Rotation paths and how fast each direction turns (deg/step):
Each turn is a multiple of 5 degrees from 10 to 175, or 0.
Each row of a path follows its step; steps can be skipped.
Rotation 1:
step 0: [-18  12 -20  19 -33 -14  17   4  -3  24   9  -5 -38   4 -22 -12 -17 -14
  29  12 -10 -17   2   3 -16  -7  -6 -26  13   0  12 -31  -6  25 -28  10
  44   7  14  10  21 -19 -30  -3 -29  -2   4  29   4  39 -14 -68  14  40
 -28  16  25 -22 -15   4   0  -2  -1 -28  26  -6   2  24  38]
step 1: [-37  30 -40 -25  24  17  39  10   6  50  10  15   8  16 -18   5 -21 -25
  33  23  19 -11  19  -9   8  19  -7   6  20   2  31   2 -11  -5  11  40
  -1   6 -12  24  32  13  11 -15   3  35  -9  12  -8  26  14   7   8  -5
 -21  10 -11 -40  53  -4 -29  -5   4  10 -28  47   0  14  -6]
step 2: [  9 -13 -26   7  -1   0   5 -24 -28  52  -8 -13 -21  12  15 -41  -3 -38
 -23   4  11 -42 -30  -2   5  28 -26 -31   4 -51   0  18 -16  17 -27  14
   2  47  25  25  -7  -8  17   2  16 -11  26  14  17  38  -6  11   3  11
  28   1   7 -14  27  43   9  12   1  -4  10  -2  21  -5 -15]
step 3: [-25   4 -21   5 -18   3 -18  32 -11  18  13   3 -44 -18 -31  -9  21   2
  39  26  29  -9   4 -18  11  -9 -37 -14  35 -31  30 -11 -10  25  -6  19
  -6   5  35   9  15 -11 -35  28  -5   8 -21  10   2  34 -40 -52 -14  16
  -4  11  -2 -15   6 -37  13  13  13 -20  14  -8 -27  -6  29]
step 6: [-17  25 -15 -25  29  24   8  21  -6   7  12   7 -48  15 -20  13  25  -1
  28   4  31 -19  31   0  47 -45 -24 -13  33   4   9  -1   9  29 -31  19
 -10  -3  11  10  19 -16 -33  23  -9  14 -12  30  20  20 -45 -20 -30  14
 -16   8   0 -13  25  11  17  -8  22   5 -24  31   7  19 -13]
step 7: [-18  43 -34   6  -4  26  25 -20  16  22  -4   0   7 -11  10 -51 -16  -9
 -20 -19   3 -21   9  46  10  21 -15 -13   3 -19 -13   9 -23 -14  39  24
 -16 -20  15  -4   6  -4  27 -29  13  17  22   8  13  43 -25  -6 -47  11
  36  10  22 -24  18  16  15  13  30  -7 -10  27   9  18  25]
step 9: [-34  47  14 -12  -7  -1   8  -9 -11  12  36   2 -28   8  12  20  27 -20
   7 -16   2 -16  44  -8  35 -65  -1 -17  10  -2  40 -17 -14  13   9  28
  -6 -10  15  30  26  -3 -16  42  21   6   6 -14  20  23 -10  14 -22  18
  -4  19  17  10  37  36  -3   7  26  -3  -2  -9  12  24  18]
step 10: [-19   9  -9 -27 -14  15  -8  -1  29  13 -15  -2 -17  -8 -13 -34 -19  -1
 -19  -3 -22 -23  42  23   6  25 -29 -10  23 -27  -5  -1 -47 -10  19 -14
   4 -17  15  26  27  -8  -8 -48 -14  10  21  -1  42  37  40  16 -39 -11
  28  24   9 -35   4  -8  29  18  11  -2 -17 -13  26  12   9]
step 11: [-13 -19 -13 -18 -12  40  16   2 -24  14 -34 -52 -24  18 -18  -1  -3 -37
  15  13   5  24   2  -4  22  14  38  10  32  12  27 -17   4  -6 -36  13
   2  -9  26  23  27  -9 -28  27 -10   6  20   9 -13  13 -28 -15 -39  16
  38   7   8  -1 -10  12  23  25  12   8 -18 -13  11  15 -48]
step 12: [-23  24   5  16  -9  -2  21 -30   2  26  39   8  24 -21 -26 -19   8 -11
 -17 -13  16 -15  44  18  29 -49 -12 -23  32  -5  31 -17  -4 -17  46  32
  27   7  11  23  12  -4 -40 -10  29   7  10   8  -2  -1 -22 -18 -23   7
   5   6  24  -8  10  57  11   8  14  15   5 -18 -17  21 -11]
Directions:
[  4  -4  -3   0  -4  -9   1  -8  -8   1  -2   0  -7   0   3  -8   3   9
   0   4  -1  -3  -7   2  -3   1  -1   2 -11  -3   2  -3   8   7  -3  -4
   2   0  13  -2   6  -2  -2 -17  -4  15   4   1   4   3   9   2  -5  -2
   2  -5   6   4 -11   4   0   0   0  -3  -7  -3  -5  -7   2]  135
[  8  -8  -2   5  -5  14  -8   2   0   2   2   2   0   3   1   0  -4  -2
  -3  -6  -3   3  -4 -12  -1   9   2   1   3   2   2  -3   1   4   1  -2
  -1   1   7  -1  -2 -14  -2   5  10   3  14   2   2  -3  -1   7   0   3
  -1   1   1   1  -4   3 -13   7   3   4   7   7   6  -8 -12]  120
[  4  -5  -4  -5   0  -8  11  -4  -7  -1  -8  -6   6   2  -5   1   3  -4
  -3  -5 -12   0   6  -5   0  -7 -11  -4  -7  -9   9  -1   2  -4 -10   2
   6  13  -1   2  -2  -4   5   7   1  -3  -3  -3 -11  -6  -5   2  -2  -4
   6   0  -3   6  -3   1   3  -1   9   7   0   3   0  -8  -6]  115
[  1   3  17  -3   3   8  13  -1 -10   3  -7   2  -3   6   8   5   3  -1
  -1   6  -1  -3  -8   1   5  -3   3  -8  -7   0 -18  -2   0   1 -12  -2
   1   0  -1  -2  -1  -6  -5   0  -8   0   5  -1   1   4  -5   6  -2   0
  -5   3  -4  -6   3  -2  -2  -3   0   5   5  -4   0   6  -7]  160
[ 12   3   6   9  10  -1   2  -5  -8   5   3   2  -7  -2  -6   3  -1  -2
  -5  -6   2  10   1  -3  -1  -1   0   5 -11  -1   1  -2  -8 -10   5   5
   1  -9  11  -2  -3  -3   1   0  12  -4  -1   4  -3   4  -3  -8  -3   1
  -3 -11  -9  -6   0  -5   1   5   3  -2   4 -10 -10  -1   5]  80
